Each row is where one point has got to under a steady rotation. How many ticks took it there?
The counts run from 0 to 152.
-269, -223, -181, -14, -56, 109, 276, -147, 268, 410, -195, 176, -49, -236, -181, 177, -18, 183, 7, 0, 256, 173, 204, -216, -42, 554, 182, -428, 215, 0, -180, -164, -237, 510, 180, 181, -82, -372, 78, 221, -248, 329, -278, -113, 315, -126, 500, 235, 101, 154, 152, -413, 89, -173
128
-351, -171, -360, -127, -47, 196, 352, 180, -17, -102, 197, 224, -37, 99, -533, 254, 346, 212, 41, 175, -189, 452, 475, -145, -405, 442, -86, -189, -417, 182, -263, -219, -142, 8, -531, 267, 56, -47, -114, -88, 132, 21, -26, 162, 68, 108, 228, -308, -70, -77, -277, -298, 47, 63
146
260, 51, -89, -137, -243, 295, 596, 78, 196, -7, 36, -16, 110, -191, -72, 467, -313, 13, 114, -14, -333, 129, 192, -214, -279, 325, -51, -120, 310, -53, -159, 1, -60, 331, -36, 60, -157, -43, 401, -123, -256, -489, -193, 90, -29, -34, 66, -6, -138, 226, 234, 488, 357, 422
74
131, 71, -30, 333, 228, 238, 368, 41, 38, 241, -222, -211, 74, -147, -1, 155, -325, -25, 487, 365, -245, 5, 161, -204, -221, 25, 138, -227, 103, 100, -32, 238, 112, 28, -109, 372, 303, 18, 394, 165, -46, -88, 193, 605, 200, -213, 582, -32, -367, 121, -198, 16, -176, 170
59
-3, 4, 111, -135, 126, -141, 666, 340, -9, -92, 274, -121, 262, -26, 15, 390, 654, 0, 33, -67, -188, 181, 163, -60, -224, 256, -237, 104, 15, -414, 14, -219, 175, 31, -330, 52, -187, 124, 347, -245, 72, -378, 36, 160, -386, -108, -195, 105, 47, 368, 68, -403, -48, 175
89
83, 26, -316, -132, -166, 155, 55, 72, -12, -42, 259, 385, -89, -297, -572, 616, 117, 462, -209, -61, -89, 427, 326, -154, -69, 317, -75, -306, 38, -138, -298, -347, -51, -5, -410, 177, -191, -298, -73, 26, -212, -41, 111, -152, -38, 344, 18, 78, 81, -150, -121, -93, -31, -360
22
-107, 140, -40, 259, 13, 376, 122, 69, -31, 144, -208, 26, -8, -228, -140, 383, -200, 200, 529, 350, -105, 47, 190, -463, -197, -91, 45, -307, 50, 267, -194, 300, 36, -63, -85, 333, 181, 79, 82, 154, 44, -147, 283, 645, 14, -78, 334, -117, -498, -13, -347, 235, -259, 129
54
-140, 81, -573, -27, -134, 82, 200, 191, -78, 41, 194, 55, -202, 26, -500, 116, 116, 178, 149, 328, -243, 334, 496, -134, -222, 405, 92, -262, -313, -22, -214, -338, 31, -32, -604, 485, 132, -46, 113, 43, -138, 114, 46, -20, -73, 145, 307, -75, -29, -149, -68, -202, 151, -156
143
74, 109, -181, -153, 71, -23, 133, -82, 281, 215, 227, 189, 6, -295, -195, 431, -34, 115, -291, 48, -155, 355, 277, 42, 103, 367, 136, -259, 279, -191, -141, -245, -272, 359, -65, 337, -166, -470, 12, 127, -396, 183, -337, -332, -85, -24, 426, 266, 63, 77, 260, -286, 198, -196
13
-412, 9, -80, 118, -34, 184, 20, -195, 4, -49, -359, 459, -234, -246, -271, 79, 329, 165, 89, 364, 3, 87, 108, -761, -387, -87, 74, -138, 80, 325, -153, 30, -278, 119, 95, 232, -327, -63, -157, -63, 70, -131, 233, 402, -241, -354, 13, -234, -197, 87, -85, -226, -112, -21
43
126, 143, -418, -30, -116, 74, 20, 57, -7, 9, 221, 343, -101, -329, -541, 561, 19, 387, -182, 6, -165, 328, 324, -97, 1, 235, -5, -335, 44, -200, -211, -374, -21, 65, -435, 295, -155, -342, -61, 73, -381, -22, 19, -184, -165, 306, 79, 112, 99, -115, 17, -72, 13, -445
21
-428, 83, -102, 178, -33, 103, -60, -170, -30, 24, -443, 438, -230, -266, -184, -13, 238, 95, 234, 492, -45, 76, 118, -803, -391, -106, 132, -109, 148, 228, -53, -18, -250, 216, 117, 299, -187, 66, -152, -3, 16, 1, 241, 334, -304, -403, 67, -201, -199, 161, -40, -236, -145, -61
44
223, 50, -87, 139, 217, 212, 659, -45, 203, 140, -181, -133, 191, -137, -5, 87, -432, -116, 187, 250, -426, -14, 68, -93, -204, 154, 90, -138, 266, 136, -27, 266, 52, 240, -91, 273, 192, -220, 466, 32, -239, -256, -194, 445, 176, -154, 481, 1, -289, 210, 128, 202, 204, 392
66
-335, 220, -154, 234, -33, 75, -132, -203, -49, 93, -436, 327, -257, -278, -229, 17, 177, 112, 290, 579, -144, -17, 112, -678, -283, -163, 252, -152, 143, 234, -75, -42, -212, 82, 69, 438, -142, 8, -57, 32, -45, 12, 283, 346, -413, -422, 157, -129, -245, 74, -20, -159, -81, -125
45
-110, 144, 16, 34, 377, -21, 304, 289, 153, 415, 263, -374, 220, -176, 120, 498, -18, -45, 194, 23, 165, 250, 337, 141, 372, 239, 87, -243, 188, -208, -69, 126, -73, 5, -107, 501, 191, -226, 78, 350, -81, 103, -199, 66, 41, 73, 536, 528, -103, 19, -128, -262, -53, -15
1
-105, 244, -80, 355, 44, 229, -47, 77, -63, 216, -296, 39, -177, -197, -72, 177, -154, 118, 563, 556, -166, -25, 255, -495, -184, -104, 202, -216, 98, 163, -120, 65, -20, 37, 2, 406, 169, 190, 172, 187, -16, 13, 373, 566, -122, -294, 390, -94, -398, 35, -247, 22, -262, -17
52
-259, -323, -96, -19, -19, 158, 357, -142, 280, 335, -148, 209, 39, -232, -170, 224, -11, 239, -2, -113, 241, 225, 196, -265, -34, 519, 162, -473, 159, 33, -209, -44, -273, 411, 198, 108, -58, -406, 71, 241, -157, 146, -265, -35, 404, -31, 447, 217, 83, 154, 29, -288, 96, -151
127
-316, -223, -377, -106, -349, 260, 161, -29, 168, 227, -63, 305, -149, -229, -404, 302, -127, 296, 33, -57, 163, 232, 385, -361, -113, 627, 110, -495, 85, 58, -354, -127, -197, 402, 30, 141, -129, -255, -1, 217, -235, 57, -215, -157, 261, 104, 268, 100, 112, -2, 40, 79, 262, -120
133
-135, -145, -254, 108, 128, -70, 252, -35, 3, -66, -58, 416, -68, -116, -510, 59, 624, 333, -94, 165, -160, 259, 158, -233, -392, 184, -30, -148, -214, -33, -88, -366, 22, -66, -412, 190, -105, -165, -26, -149, 101, 66, 275, 110, -149, -74, 76, -76, 56, 90, -197, -736, -261, -294
31
21, -20, -137, -197, -216, 136, 86, -44, 189, 26, 221, 398, 2, -369, -341, 665, 100, 365, -274, -108, -116, 488, 279, -110, -108, 464, -81, -299, 258, -177, -277, -348, -271, 328, -62, 119, -261, -297, -196, 109, -295, 115, -176, -271, -23, 21, 84, 44, 140, 59, 42, -180, 99, -204
17
-212, -45, -380, 4, 64, -1, 371, 92, -50, -56, 86, 179, -70, 87, -360, 21, 353, 99, 76, 363, -380, 379, 488, -89, -380, 356, -9, -30, -309, 25, -111, -284, -24, 70, -522, 440, 85, 23, 18, -151, 54, 152, 3, 128, -156, -88, 299, -260, -37, 59, -90, -549, 23, 63
148
4, 34, 59, 349, 12, 234, 296, 45, 43, 80, -231, -62, 91, -168, 45, 226, -114, 52, 546, 379, -191, 63, 145, -260, -397, 117, 46, -194, 53, 94, -77, 107, 20, 198, 45, 168, 260, 232, 263, 133, 96, 85, 255, 623, 204, -373, 488, -223, -421, 223, -297, -125, -336, 281
57
-235, -102, -452, -97, -62, 223, 328, 199, -77, -71, 268, 128, -29, 88, -546, 287, 209, 232, 53, 155, -211, 407, 466, -148, -228, 379, -28, -268, -357, 150, -261, -181, -38, -86, -619, 416, 75, -140, -99, -44, 74, -95, 16, 124, 86, 209, 206, -203, -93, -177, -235, -137, 127, 17
145
-234, -30, -340, 99, 285, -11, 272, -112, -71, 2, -181, 355, -138, -74, -590, -40, 451, 267, -184, 217, -196, 79, 6, -383, -245, -81, 54, -242, -146, 163, -51, -58, 51, -225, -512, 427, -185, -499, 3, -115, 6, -287, 231, 214, -185, 81, 133, -54, -64, -122, -61, -468, -108, -267
34
226, 27, -26, -10, -91, 141, 610, -99, 309, 110, -76, -67, 149, -181, 26, 181, -242, -100, 154, 182, -428, 112, 160, -128, -393, 398, -21, -51, 329, -16, -98, 2, -114, 499, 101, 51, -25, 32, 465, -18, -219, -170, -199, 219, 71, -439, 316, -122, -100, 436, 241, 96, 243, 453
70
-306, 90, 39, 266, -174, 234, -86, -55, -40, 57, -338, 246, -128, -295, -34, 220, 34, 177, 473, 435, -49, 16, 212, -677, -309, -12, 65, -209, 133, 229, -188, 60, -155, 212, 147, 233, -20, 253, -37, 66, 63, 15, 381, 525, -124, -375, 246, -201, -347, 95, -275, -26, -246, 7
50
-154, -33, -461, 10, -52, 73, 197, -115, 225, 423, -130, 171, -159, -178, -287, 61, -190, 189, 26, 18, 99, 106, 270, -227, 29, 402, 325, -555, 159, 3, -156, -143, -219, 390, 6, 359, -21, -428, 184, 272, -426, 192, -233, -146, 162, 39, 485, 303, 93, -20, 192, -119, 318, -277
130
-65, 112, 47, -168, 416, -197, 640, 228, 38, -2, 208, -152, 208, -28, -19, 308, 543, 14, -38, 21, -119, 59, 86, -105, -15, -47, -82, 56, 46, -304, 151, 1, 196, -236, -446, 382, -272, -204, 327, -228, 7, -607, 3, 149, -537, 71, -157, 286, 6, 142, 193, -279, 42, 65
92
55, 95, -191, -232, -3, 147, 138, -64, 220, 148, 255, 279, 40, -340, -385, 565, -134, 304, -349, -33, -93, 399, 293, 3, 79, 339, 36, -389, 246, -142, -208, -150, -266, 249, -192, 292, -247, -519, -137, 103, -369, -43, -267, -277, -68, 213, 211, 200, 96, -59, 132, -7, 232, -226
15
-128, -10, -504, -51, -48, 188, 260, 216, -52, 0, 217, 104, -112, 37, -575, 213, 147, 206, 80, 179, -180, 354, 500, -179, -228, 344, 5, -282, -347, 60, -235, -204, 15, -124, -650, 499, 77, -143, 58, -26, -53, -38, 4, 88, -36, 282, 260, -117, -14, -263, -137, -105, 164, -161
144
-174, -124, 132, -145, 264, 46, 442, 179, 338, 288, 269, -136, 306, -206, 77, 598, 111, -11, -8, -136, 103, 431, 329, 112, 235, 468, -84, -202, 194, -113, -129, 160, -250, 199, 52, 234, -3, -248, -80, 328, -14, 212, -303, 4, 257, -30, 468, 270, -2, 145, -186, -382, -35, 125
4
-140, 95, -557, -1, -344, 170, 73, 38, 6, 250, 10, 167, -226, -161, -393, 171, -100, 230, 165, 171, -50, 211, 523, -265, -125, 540, 222, -406, -30, -64, -240, -381, -73, 359, -231, 354, 39, -140, 161, 205, -314, 237, -129, -187, -30, 2, 365, 94, 80, -76, 133, -20, 285, -264
136
89, 84, -227, -168, -280, 58, -3, -28, 126, 42, 204, 357, -48, -299, -339, 538, 80, 275, -192, -12, -161, 445, 343, -66, -139, 437, 5, -243, 163, -219, -250, -470, -218, 339, -97, 150, -244, -178, -68, 72, -291, 188, -132, -296, -169, 5, 168, 80, 178, 125, 73, -335, 57, -231
18
-231, -105, 109, -67, 341, 77, 453, 246, 267, 315, 255, -215, 332, -269, 29, 585, 39, 51, 63, -121, 161, 380, 312, 81, 241, 302, -81, -287, 153, -166, -118, 254, -146, 62, -31, 313, 70, -291, -52, 275, 14, 14, -280, 85, 291, 113, 428, 357, -78, -14, -145, -262, -33, 49
3
-166, -53, 133, -78, 259, -33, 446, 94, 336, 317, 183, -157, 301, -237, 119, 452, 133, -40, -3, -74, 50, 424, 292, 167, 151, 451, -26, -130, 183, -185, -146, 31, -250, 307, 110, 285, 73, -210, -10, 223, -87, 359, -316, -4, 185, -68, 539, 354, 49, 163, -58, -547, -27, 108
5
39, -31, -224, -86, -221, 47, 87, 63, -17, -127, 132, 430, -64, -243, -464, 465, 385, 444, -130, -14, -119, 399, 328, -159, -230, 361, -93, -274, -111, -202, -272, -511, -17, 118, -345, 78, -165, -104, -76, -51, -76, 142, 181, -161, -138, 100, -17, -80, 179, 38, -141, -481, -143, -331
24
-338, 109, 328, -50, 37, 11, -82, 129, 43, 254, 52, 89, 24, -418, 205, 624, 416, 248, 228, -10, 379, 127, 115, -447, 202, -60, -77, -198, 393, -268, -149, -47, -120, 89, 321, 157, -326, 95, -145, 95, -54, -34, 188, 216, -323, -146, -78, 347, -15, 246, -65, -299, -348, -194
108
-246, -104, -429, -159, -422, 236, 165, 154, 14, 18, 140, 192, -138, -96, -484, 392, 6, 315, 95, 44, 4, 416, 502, -302, -243, 548, -11, -403, -167, 37, -407, -299, -86, 114, -362, 247, -4, -108, -7, 129, -131, -14, -106, -100, 156, 189, 165, -96, 41, -112, -150, 96, 142, -79
139
52, -184, 67, 188, 137, 338, 601, 41, 178, 90, -181, -38, 252, -156, 26, 264, -218, -30, 341, 110, -209, 99, 140, -173, -403, 217, -40, -184, 150, 206, -93, 306, -53, 202, 23, 97, 221, 19, 281, 51, 57, -94, 16, 577, 386, -218, 517, -175, -354, 271, -219, 55, -131, 461
62
-263, -72, 318, 95, 183, 31, 124, 159, 99, 353, 23, 121, 88, -375, 89, 679, 238, 340, 263, -156, 476, 174, 119, -301, 259, 82, -52, -379, 292, -276, -123, 11, -18, 26, 206, 157, -57, -64, -51, 296, 1, 90, 193, 238, 145, 3, 276, 378, -30, 142, -342, -394, -425, -316
114
-369, -59, -262, -127, 224, 143, 422, 3, 78, -216, 74, 303, 27, 8, -467, 183, 325, 45, -111, 274, -328, 406, 323, -264, -371, 158, -97, -22, -254, 270, -130, 57, -227, -46, -446, 419, -144, -234, -237, -205, 152, -211, -114, 196, -106, -38, 149, -350, -173, -51, -106, -302, 75, 235
152
-280, 259, 240, -58, 191, -163, 71, 27, -18, 221, 53, 57, -58, -345, 284, 393, 510, 86, 22, 174, 197, 26, 37, -388, 199, -171, 28, -64, 430, -304, 55, -85, -96, 78, 239, 356, -404, -16, 14, -43, -135, -186, 48, 42, -682, -368, -185, 424, 10, 288, 202, -332, -99, -182
103
